Which row each row swaps with, under one turn or mirror
The rows were stretched afterwards, more along some directions than others.
bor: [ 1.48 -1.94  1.25 -1.19  1.19 -3.16 -1.35 -1.83 -2.15 -2.06  1.24 -2.42
  0.70 -0.59 -0.74 -0.29  3.18 -4.70 -1.25  3.03 -1.33]
nozi: [-0.61  0.52 -0.34  0.23  0.83 -2.54 -1.76 -1.18 -0.84 -0.65  0.35 -1.51
  1.27 -0.10  0.55  1.30  0.75 -3.47 -0.70  1.74 -0.86]
guve: [ 0.06 -3.77  1.78 -0.49 -0.62 -1.55 -2.11 -1.39 -1.44 -2.63  1.61 -2.13
  1.45  2.07 -2.75 -2.31  1.25 -1.71 -2.54  1.94  0.48]
mevu: [ 0.19 -2.70  3.04 -1.96  0.34 -1.53 -0.41 -1.72 -0.19 -0.88  1.27 -1.88
  2.11 -0.21 -1.39 -1.06  2.20 -4.09 -0.61  2.56  0.23]
mava: [ 1.24 -0.54  1.47 -0.26  1.34 -2.30 -0.67 -1.97 -1.83  0.80  0.34 -1.14
 -0.81  0.76  0.28 -0.11  1.36 -1.67 -0.35  0.12 -0.98]
led: [ 0.48 -1.09 -0.78 -0.81  0.17 -1.89 -1.79 -1.42 -2.14 -0.83  0.76 -1.90
  1.62  0.54 -1.13 -1.79  1.35 -4.07 -0.74  2.52 -1.47]
pokig: [ 1.85 -1.68  2.73 -0.26 -1.47 -1.51 -2.27 -1.22 -1.72  0.38  2.00 -2.78
 -0.44  1.72 -0.28 -2.11  0.96 -2.09  0.30  2.51 -0.42]
faso: [ 1.03 -1.24  1.44  0.66 -0.41 -1.75 -1.04 -1.58 -2.29 -1.93  0.95 -1.61
 -1.40  1.32 -1.53  1.69  1.32 -1.43 -1.91  0.04  0.56]
bisav: [ 1.13 -2.26 -0.62 -1.56  0.14 -2.60  0.34 -2.41 -1.87 -2.47  0.30 -2.29
 -0.28  1.39 -0.78  0.31  2.10 -2.99 -1.67  1.61 -1.27]
Nof: [ 1.60 -1.25  0.20  1.04 -2.18 -1.77 -3.42 -1.07 -1.97 -2.05  1.82 -3.21
 -1.31  1.32 -1.82 -2.75  0.82 -1.47 -1.63  1.95 -0.58]
Fika: [ 3.16 -1.12 -0.29 -0.54 -2.47 -0.76 -0.62 -1.22 -1.37 -0.62  1.27 -2.23
 -1.92  0.10 -2.82 -2.71  1.30 -2.97 -0.32  2.06  0.40]
Bosel: [ 0.66  1.54  0.72  0.20 -2.55 -2.63 -1.48 -1.47  0.04 -1.13  2.14 -3.95
 -0.19  0.12 -1.20 -0.38  2.27 -4.51  0.74  3.75 -0.13]
zifas: [ 1.95 -0.15  3.32  0.47 -2.52 -0.93 -1.36  0.03  0.25  0.34  2.25 -4.11
 -0.23  0.72 -0.74 -1.51  0.78 -1.83  0.59  2.06  1.18]
kubo: [ 1.10 -1.64 -0.32 -1.35 -0.34 -1.62 -2.95 -1.39 -2.33 -1.70  1.54 -1.83
  0.30 -0.79 -1.27 -0.88  1.68 -5.88 -1.35  2.18 -0.90]
Rivat: [ 1.54  0.02  2.09  0.80 -2.47 -1.17 -3.17  0.21 -1.05  0.08  2.57 -2.76
 -0.38  0.77 -0.53 -1.31  0.97 -4.54  0.92  2.68  0.46]
Kiz: [-1.63 -1.99  1.93  0.00  0.16 -1.36  1.10 -1.39  0.30 -1.25  1.25 -1.63
  1.16  0.01 -0.44  1.25  1.30 -1.42 -0.67  0.40  1.48]
Meloz: [ 1.36  0.76  2.28  0.67 -2.61 -1.86 -1.92 -1.13  0.20 -1.23  2.82 -5.02
  0.37  0.10 -1.43 -0.55  2.02 -3.79 -0.45  3.07  0.17]
Molil: [-0.63 -0.23 -0.63  1.90 -2.59 -1.49 -2.94 -0.53 -0.80 -1.68  2.52 -2.12
 -1.19  0.13 -0.32 -0.37  0.07 -0.34 -1.80  1.52  0.38]
Puz: [ 0.69 -1.98  0.85 -0.19  0.43 -1.39 -1.15 -1.60 -0.88 -1.21  0.89  0.01
 -0.90 -1.33 -1.41 -2.07  0.74 -0.76 -1.41  1.07  0.27]
fefal: [ 2.03 -0.81  2.27  0.61 -0.71 -1.56 -4.03  0.22 -2.39  0.41  1.57 -2.91
 -0.35  1.90  0.48 -0.84  0.85 -2.15  0.44  1.61  0.19]
pasa: [ 1.60 -2.84  3.09 -0.20 -0.63 -2.12 -0.83 -0.33 -1.82 -2.12  2.21 -1.54
 -0.90  1.43 -2.13 -0.59  2.00 -2.83 -0.91  1.14  1.33]
paf: [ 1.46 -1.11  0.50  0.12 -0.18 -3.05 -2.00 -1.43 -2.62 -1.65  0.96 -1.45
 -0.92  1.58 -0.63 -1.00  1.32 -0.71 -0.07  2.22 -0.59]
mopop: [ 0.58 -0.92  0.82  0.05 -1.65 -0.84 -1.44 -1.57  0.36 -1.08  0.94 -3.08
 -0.36 -0.32 -0.35 -0.26  0.71 -1.98 -2.31  2.22  0.10]
tupam: [-0.83 -0.66  1.57 -0.08 -1.07 -2.85  0.01 -1.80 -0.01 -2.37  1.39 -3.47
  0.06  2.27 -1.57  0.42  1.94 -0.66 -1.00  0.99  0.36]
bib: [ 3.40  0.14  0.27 -0.96 -1.65 -1.03 -2.31 -0.76 -0.46 -0.83  0.70 -2.27
 -1.12 -1.84 -1.23 -1.99  1.07 -4.16 -0.43  3.12 -0.67]
fekes: [ 2.36 -0.90  0.74  0.48 -2.50 -1.24 -0.12 -0.26 -0.06 -0.64  1.55 -3.27
 -0.67  0.59 -1.40 -0.30  1.08 -2.03 -0.55  0.37  0.96]
Tuk: [ 2.27 -1.15  1.82  1.10 -1.26 -1.95 -0.73 -0.65 -0.47 -0.95  1.87 -1.99
 -0.63 -0.15 -0.92 -0.54  1.31 -1.25 -1.35  1.03  0.43]
vir: [-0.36 -0.54  1.50  0.28 -0.16 -2.43 -1.88 -1.51 -0.51 -1.12  0.70 -2.05
  1.60  0.27 -0.16  1.25  0.68 -1.74 -1.23  2.11  0.00]
Sosis: [ 1.50 -0.11  2.65  0.91 -1.61 -1.86 -1.32 -0.25 -0.62  0.40  1.71 -3.28
 -0.80  0.94  0.65 -0.84  1.23 -1.98  0.02  2.30 -0.21]
zino: [-1.49 -0.26 -0.07  1.12 -1.65 -2.12 -1.90 -0.53  0.42 -0.80  2.78 -2.56
 -0.25 -1.09  1.16 -0.11  0.24 -0.57  0.24  1.35  1.17]
Dapi: [-1.06  0.46 -0.68  0.65 -1.07 -2.29 -2.87 -1.72 -1.03 -1.16  1.96 -1.10
 -0.52 -0.46 -1.06 -1.00  1.23 -3.56 -0.88  2.37 -0.87]
sati: [ 0.53 -1.67  1.10 -1.42 -0.90 -1.69  1.56 -1.24 -1.03 -2.57  0.88 -1.44
 -0.04  0.52 -1.21  0.20  1.57 -2.96 -1.41  1.79 -0.52]
Sigo: [-0.67 -2.08  3.14 -0.37 -1.14 -0.97 -0.66 -1.11 -0.26 -2.15  2.70 -2.28
  0.91  0.25 -0.98 -1.53  2.23 -2.38 -0.85  2.42  0.24]
pov: [ 2.94 -1.81  1.64  0.35 -0.70 -1.80 -3.52 -1.10 -2.23 -0.97  1.75 -2.35
 -2.56  0.11 -1.93 -2.02  1.81 -2.60 -1.73  1.19  0.32]
nir: [ 0.81 -0.09 -0.03  0.95 -0.98 -2.57 -2.23 -0.65 -1.72 -1.22  1.41 -1.63
 -1.76  1.67 -0.74 -0.99  0.90 -0.72  0.57  2.07  0.19]
vizi: [-1.63 -2.94  1.11 -0.09  0.90 -3.00 -1.91 -2.10 -1.31 -2.87  1.79 -1.51
  1.66 -0.48 -0.05  0.50  1.36 -2.51 -2.05  1.20 -0.57]
tul: [ 0.57 -2.46 -0.03 -0.58  0.15 -2.66 -2.54 -0.14 -1.39 -1.34  1.83 -0.19
 -0.81 -0.55 -1.06 -2.18  0.84 -1.75 -0.94  1.11  0.64]
negu: [ 1.01 -1.34 -0.57 -1.06 -0.93 -0.06 -0.80 -0.87 -2.22 -1.14  0.99 -1.29
 -0.43 -0.14 -1.90 -2.08  0.53 -2.55 -2.44  1.64 -0.30]
beze: [ 1.67 -0.44  0.94  0.29 -2.32 -0.43 -0.85  0.02 -0.62  0.03  1.18 -3.13
 -0.96  1.99 -1.23 -2.43  0.76 -1.19  1.01  1.54  0.90]
Bofel: [ 0.24 -0.09 -0.40 -1.06 -0.54 -3.22 -2.35 -2.66 -1.76 -1.71  2.02 -3.24
 -0.41 -0.56 -1.34  0.04  2.60 -5.92 -1.28  2.72 -1.85]
Bebuk: [ 0.04 -2.10  1.72 -1.16  0.87 -2.81  0.28 -1.05 -0.85 -1.43  1.52 -1.29
 -0.71 -0.18 -0.53  0.15  1.82 -3.10 -0.48  0.84 -0.02]
povom: [ 2.50 -1.03  0.60 -1.35 -2.24 -1.62  0.75 -1.70 -0.71 -2.28  1.17 -2.39
 -1.05  0.56 -3.42 -0.44  2.82 -3.15 -1.11  1.54  1.02]
maz: [-1.41 -0.66  1.20  0.27  0.43 -2.74 -1.78 -0.68  0.10 -0.87  1.06 -1.41
  1.53  0.18  0.56  1.59  0.50 -1.86 -0.01  1.64  0.68]
vapu: [ 0.93 -0.63  2.69 -0.15 -1.78 -1.31 -2.36 -0.49  0.63  0.28  2.60 -2.82
  0.61 -1.38  0.01 -1.13  2.01 -3.15  0.42  2.82  1.56]
veze: [ 2.49 -1.77  0.84 -1.29 -1.03 -2.17 -3.25 -0.62 -0.99 -1.08  2.24 -2.32
 -2.38 -1.65 -1.42 -2.75  1.24 -2.90 -1.08  1.97  0.30]
Lasig: [ 0.86 -1.87  2.30 -1.25 -0.51 -2.89 -0.87 -0.30  0.41 -1.75  2.26 -2.01
  0.06 -1.26 -0.64 -0.92  1.89 -2.51  0.38  2.50  1.66]
belif: [ 1.04 -0.94 -0.18  0.28  0.50 -2.14 -2.23 -0.47 -2.14 -1.44  1.11 -0.47
 -1.75  0.08 -0.24 -1.93  0.80 -0.89 -0.53  1.83 -0.14]
nemil: [-0.70 -1.62  1.54  0.07  0.45 -3.53 -1.35 -1.44 -0.93 -1.92  1.23 -1.59
  0.43  2.05  0.13  1.19  1.47 -0.61 -0.99  0.41 -0.44]
ruve: [ 1.59 -1.95  2.29 -1.37 -0.41 -2.73 -0.71 -0.85 -0.57 -2.29  2.62 -2.65
  0.36 -0.54 -0.82 -0.97  2.21 -3.08  0.30  2.11  0.49]
neguf: [ 1.32  0.63  0.20  0.17 -2.56 -0.92 -2.29  0.07 -0.77  0.06  2.10 -3.19
 -1.70  0.06 -0.82 -2.38  0.70 -4.00  0.28  2.78 -0.43]
mevip: [ 1.17 -2.84  1.80 -1.31 -1.18 -1.63  1.09 -2.44 -1.59 -2.33  0.84 -2.33
  0.16  1.98 -3.12  0.65  1.45 -2.37 -2.81  0.99  0.09]
faf: [ 0.40 -1.68  2.44 -1.01 -0.44 -2.35  1.12 -1.71 -1.28 -2.10  1.93 -2.74
  0.62  1.25 -1.36  0.31  2.35 -2.96 -0.09  1.66  0.06]
bap: [ 0.51 -1.46  1.68 -1.19 -1.03 -1.32 -0.85 -0.97 -1.00 -2.37  1.94 -1.71
  1.98  0.39 -1.17 -1.80  1.95 -4.01 -0.97  3.40 -1.19]
zipen: [ 1.01 -0.36 -1.13  0.95 -1.42 -2.22 -3.13 -0.81 -0.57 -1.08  1.53 -1.74
 -1.79 -0.99 -0.14  0.50  0.03 -1.57 -1.55  1.36  0.46]
Bos: [-0.20 -1.30  0.73 -0.87  0.57 -3.48 -2.62 -2.00 -1.89 -2.42  1.24 -2.03
  0.35  1.86 -0.56  0.13  2.20 -3.17 -1.12  2.69 -1.53]
Toki: [-0.12 -1.73 -0.54  0.81 -0.91 -2.00 -2.12 -2.19 -1.31 -1.38  1.66 -1.03
 -0.16  0.15 -0.82 -0.71  0.46 -1.95 -0.82  1.12 -0.05]

Swapped with vizi: Nof
Swapped with nozi: belif
Swapped with Bosel: Lasig
Swapped with neguf: Bebuk
Swapped with pasa: Rivat
Swapped with vapu: povom
Swapped with zifas: faf
Swapped with fekes: Sigo
Swapped with zino: tupam
Swapped with nemil: Molil

